Here are some points, one per row:
array([-12, -48,   6, -24,  11,  -4,  19, -23,  -7,  -6,  -5,   8, -14,  -4, -10,   7,  48, -31, -58,  11, -12,  15,  -7,  64, -33, -53,  54,   5, -60,  33, -38,  16])
array([-44, -14, -16,   4,  -1,  12,  28,  23,   1, -33,  40,  46, -44,  26, -12, -51,  32, -37,  19, -42, -13, -13, -37,   7,   5, -29, -34,   8,  38, -21,  42,  35])
array([ 39,  14,  21, -30,  -1, -25,  -5, -28,  34,   3,  -4,  17,  81,   2,  10, -12,  -3,  16, -44, -20, -51, -33,  23,  20,  46,  -9,  41,  25,  15,  20, -52,  22])
array([ 48,  57,  42, -29,  18,  21, -22,  -5,  10,  15,  -5,   9,  40,  35,   5,   9,  32,  71,  25,  68, -41, -10,  59,  52, -17,   0, -25, -40, -32,  14,  -3,  23])
array([ -4, -10,   6,   3,  14,  11,  -2, -10,   9, -12,   0,   4,   4,   0, -20,  34, -13,   3, -46,  33,  24,  41, -49, -39, -41,  -6,  26,  44, -52, -41,   1,  27])
array([ 24,  20,  28,   8, -20, -47,   2, -19,  17,   9,  -6,  -1,  79,  -6,  19, -50,  25, -18,  31, -19,  -7, -50,  -1,  49,  40,  -3, -28, -30,  37,  48,  18,  52])
array([  1,  13,  -1,  -5,   0,   1, -14,  -4,  -2,  -7,  -1,  -7,   7,  -4,  -8, -55, -16,  35, -48, -29,  13,  41,  28,  40,   2,  62,  38,  27,  31, -24, -14, -21])
array([ -2, -34,   7, -21,   2,  50, -29,  -2,   8, -22,  15,  27,  13,   7,  -3,  13,  -2,   8,  23,  11,  11,  29,  -3,   0,  37, -14, -36, -52,  29,  -2,  40, -24])
array([-36,   7, -55,  14,  -3, -84,   9,  18, -15, -47,  37, -65, -56,  -6,  58,  40, -28,   5, -38,  22,  40,  18,  34,  36,  36, -38,  13, -44, -16, -10, -54,  25])
array([ 22,  10,   5,  13, -10,  26,  -8, -15,  -2,  12, -31,  -9,   5, -18,   5,  40,   1, -12,  28,  35, -36, -38,  43, -34,   8,  -6, -10, -50, -46,  52,  44, -51])
array([-19,   3, -23,  15, -15,  61,   9,  32,  10, -39,  50,  49,  -9,  40, -32, -34,  10, -15,  43, -18, -39, -24, -24, -32,  19, -27,  -8,   2,  22, -49,  42, -35])
array([-13,  -6,   7,   9,   4, -10,  14,   7,   8,   5,   0,   5,  -3, -28, -21,  27,  24,  13,  11,  20, -22, -39,  19,  25, -50, -13, -36,  -7,  12,  29,  -8,   4])
array([-51, -11, -58,  98, -38, -26,   1,  54, -43,  -8,  -2, -74,   0, -84, -48, -39, -62,  13,  26, -32, -57, -37, -26,  -8,  25,   0, -46, -24, -24, -29,   7, -43])
array([ -13, -103,   -5,  -27,    8,   13,   36,  -22,   27,  -36,   -9,   -1,   31,  -50,   45,   28,   47,  -60,    2,   54,  -56,  -10,   14,  -43,   51,   53,  -65,   42,    1,  -11,   22,   38])
array([ -27,   22,    1,  -11,   23,   64,  -70,    5,  -28,   30,  -40,  -70,  -58,  -42, -105,   21,   48,  -18,  -27,  -18,  -24,  -49,  -16,   37,   -1,   14,    8,   44,   28,   41,  -20,   48])
array([  4,  -1,   1,  44,  27,  13,   0,  16,   4,  -5,  26,  10,   0,  18,  26,  -7, -26,  17,   7,  -9, -30, -13,  57,  52,  34,  31,  -2,   2,  31,  30, -30,   9])
array([ 11, -22, -18,  -3,  -2,   2, -10, -37,   2,  16, -15,  -7,  -7, -23,  34,  19,  44,  -1,  -1,  33,  10,  -1, -43, -50, -48, -11,  35,  15, -34,  -5,  30,  38])
array([-21, -23, -14, -14,  11,  19, -14,   6,  21,  -6,  -9,  -2,  13, -14,   2, -31, -13,  19,  -4,  28, -21,  18,   6,  34, -66,  10, -38, -53,  24,  18, -56,  -7])
array([ 16,  49,  27, -10,  22, -43,  10,   6, -14,  49,   1,   4, -13,  22, -80, -46, -44, -59,  -2, -44,  19,  -3,  77, -68,  23, -47,   7, -59,  31, -35,  -4, -27])
array([-16,  17,  21, -86,  47,   7, -33, -39,  66, -72,  45, -50,  15,  44, -43,  24, -64,  14, -14,  16,  32,  46,  34,  27, -54,  52,  37,  19,  51,  56, -12, -21])
array([ 34,  48, -39,  14, -33, -41, -53,  -7, -18, -31,  -8, -37,  -1,  49,  66, -55, -28,  41, -32,  57,  51,  15,  14,  27,  23, -15,  43, -24,  27,  -3, -28, -28])
array([-15,  -1, -11, -15, -15, -20, -19, -11, -18, -20,  14, -29,   2,   9,   1, -41, -48, -18,  33,  -2,  13,  37,  -5, -37,  38, -44,  -4, -54, -38, -46,  40, -36])
array([ -3,  14, -21,  26, -34,  13,  -6,  23, -29, -13,   7,   6, -13,  16,  19,  53,  -8,  13, -31,  41,  55,  18,  15,  -8, -35,  55,  47,  12,   3,  23, -60,  10])
array([-43,  -8,  34, -46,  72, -37,  85,  16,  37,  11,  60,  24,   4,   6, -40,  41,  -5, -20,   6,  11,   3, -74,  -8, -29,  13,   8,  12,   8, -66,   3,  29,   3])
array([-12, -13,   3,  -5, -10, -20,  -1,  -5,  14, -19,   3,  -5,   0,   4, -20,   3, -47,  38,   5, -22,   0, -49,  30,  -9,  12,  48,  33,  19, -35, -31, -67, -45])
array([  1,   4, -12,  19, -14,   6, -10,  19, -20,  15,  14, -11, -25,   2,  -7, -22,  43,  37, -36,   8, -32,  14,  44,  16, -41,  -5,  20,  21,  15,  43, -37,  24])
array([ 21,  14,  -2,  18, -21,  17, -11,   3,   8,   7,   8,   6,  -7,  26,  42,  -5, -35,   1,  38,   9, -11,  18,  41,  13,  60,  23,  -6, -36,  -2, -29, -46, -26])
array([ -5,  13,  40,   8,  59, -80,  62,  13,   4,  93, -37, -31, -21, -46, -39,  31, -28, -31,  50,  44,   6,  63, -39, -19,  58,  25,  40,  39, -24, -32,  26,  47])
array([ 54,  17,  29, -30,  11, -27,  21, -38, -29,  42, -14,  30, -24,  38,  26,  -4, -27, -30,   8, -41, -14, -69, -49, -37,   4,  13, -63,  13,  31, -32,  17, -36])
array([ 25,  59, -20,  -5, -10,  26, -70,   4, -20, -53,  -3, -30, -82,  63,  65,  30, -43, -52, -45, -28,  12,  35,  -4, -23,  55, -33,  33, -12, -41, -22,  21,   4])
array([ -3, -73,  11, -44,  36,  70, -22, -29,  -4,  49, -93, -37, -62, -79,  26,  13, -20,   2,  52,  28,  21, -11, -38, -31,  40, -15,  27,   0, -18,   1,  19,  30])
array([  8, -16,  -8,  35,  15,  42, -10,  14,  25,   3,  -3, -11,  37, -11,   1,  48,  38, -25,  38, -19,  78, -12, -14, -23, -22,   1,   6,  63, -32,  -1,  41,  11])
array([  1,  -6, -38,  37, -41, -22,   7, -10,  -4,   2, -14,  17,  62, -24,  38,  18, -21, -13,  30,  46, -37,  14,  49,  -5,  18, -50, -29, -21, -41,  48,  14, -22])
array([ -27,   23,  -26,   -7,   37,  -60,    1,    4,   67,  -66,   32, -104,  -19,   -5,   13,  -31,   -5,   43,  -37,   17,   49,   23,   23,   26,    7,  -19,   35,  -37,   37,   10,  -14,  -35])
array([-21,  12,  10,  17,  10,  30,  52,  30, -14,   2,  41,  54, -31,  21, -14, -35,  12,  61,  27, -21,  29,  57, -62,  15, -16,  11, -42,  21,  42,  40, -33, -42])
array([ 24, -10,  -4,  30, -25, -15,  53,  10, -22,  14,  18,  70, -20,  54,  38,   9,  23,  27,  15,  50,  -7,  52, -26,  41, -33, -39, -40, -33,  15,  48,  43,  61])
array([  0, -36, -16,  29, -33,  46, -10,  -2,  13, -13, -21,  19,  82, -47, -48,   3,  22,  44, -67, -57, -24, -38,  -6,  16, -36,  51, -38, -40,  28,  19, -34,  62])
array([-12, -40,  17, -21,   7, -18,  -2,  -5,  -8,  27, -41,  -1, -21, -21,  28,  31,  -1,  40,   7,  20,  -8,  -7, -10, -30, -51,   3, -16,   3, -53,  59,  37, -45])
Along one direction, these points spread out more than along any other. Take the direction at right angles to it along which they spread out most. Then take the direction at right angles to both along which they spread out most. Go by this last direction. Where along it does each point below lie, from 0 to 99? 50 is the average, and the first point above lies past it. One standard deviation of the points above along it is 16.
array([ 21, -25,   6, -13,   9,  31,   7,   7,   4,  11, -14,  -7,   5, -23,  31,  40,  29, -44,  48,  -4,  47,  33, -28, -20, -28, -25, -16,  -7, -21, -12,  19,  -3]) 59
array([ 18,  52,  19,  17, -11, -37,   2,  12, -24,  72,  -7,  21,   0,  33,  12,  63,  25, -28,  -3, -43,  -5, -45, -14, -20,  55,  41,  23,  45,  13, -45,  45,   8]) 48
array([-42,  -4,  -6,  27,  -4,  15,  36,  27, -18, -29,  32,  36, -19,  26, -20, -31,   2,  -9,  25, -29, -25,  -7,  -8, -55,   9, -10, -19, -23,  50, -50,   5, -41]) 23
array([ -2,   9, -18,  -8, -31,  11,  -4,   1, -51,  -5, -20,  46, -41,  28, -22,  20,   9, -19,   2, -20,  43,  12, -33, -29, -48,   0,  -4,  39, -29, -29,  21, -18]) 55
array([-14,  16,  -9,   2,  -3,  -8,  -7, -13,   6,   0, -12,  -8,  -8,   6, -10, -32, -20,  15, -24, -44,  -5,  32,  15,  51,  23,  12, -17,  -1,  27, -37, -47,  -7]) 42
array([ 17,  -8,  30, -12,   3,  -2,   5,  -9,   8,  26, -12,   0,   8, -38,   7,  36,  -3, -19,  -9,  40,  30,  41, -40, -29, -37, -16,  46,   0, -18, -61,  33,  16]) 71
array([ -9,  15, -10,  19, -11,  21,  -7,  23, -21,   0,  36,  65, -32,  13, -39, -46,  26,  -9,  40, -38,  11,  10, -34, -37, -34,  20, -35,  16, -10,  -3,  17, -46]) 31
array([  6,  -2,  -4,   4,  -6,  21,  14,  15,  -4,   8,   7,  -3,   5, -18,  -3, -12, -38,  31, -40, -31,  21, -18,  38,  54,  15,  44,  56,  62,  25, -19, -15,  14]) 57
array([  1, -24,  26,  -4,  -3,  22,  11,  -8,  -7,  11, -22,  24,  10,  -5,  53,  14,  31, -49, -31,  33,  35,  28, -25, -28, -48, -44,  53,  35, -24, -25,  31,  37]) 71
array([ 37,  34,  34, -24, -31,  15, -56, -24,  14,  15, -29,   4,  55,   8, -43, -38,  36, -22, -65, -37, -31, -26,  11,  23,   6, -31, -64,   3,  22,  32, -46,  11]) 34
array([ 31,  -4,   5, -12, -20, -62,  12, -25,   5,  -6, -10,   1,  73,  -2,  16, -38,  45,  33,  65, -67, -47, -35, -27,  20, -23,  26, -13,  17,  32,  37,  15, -13]) 28
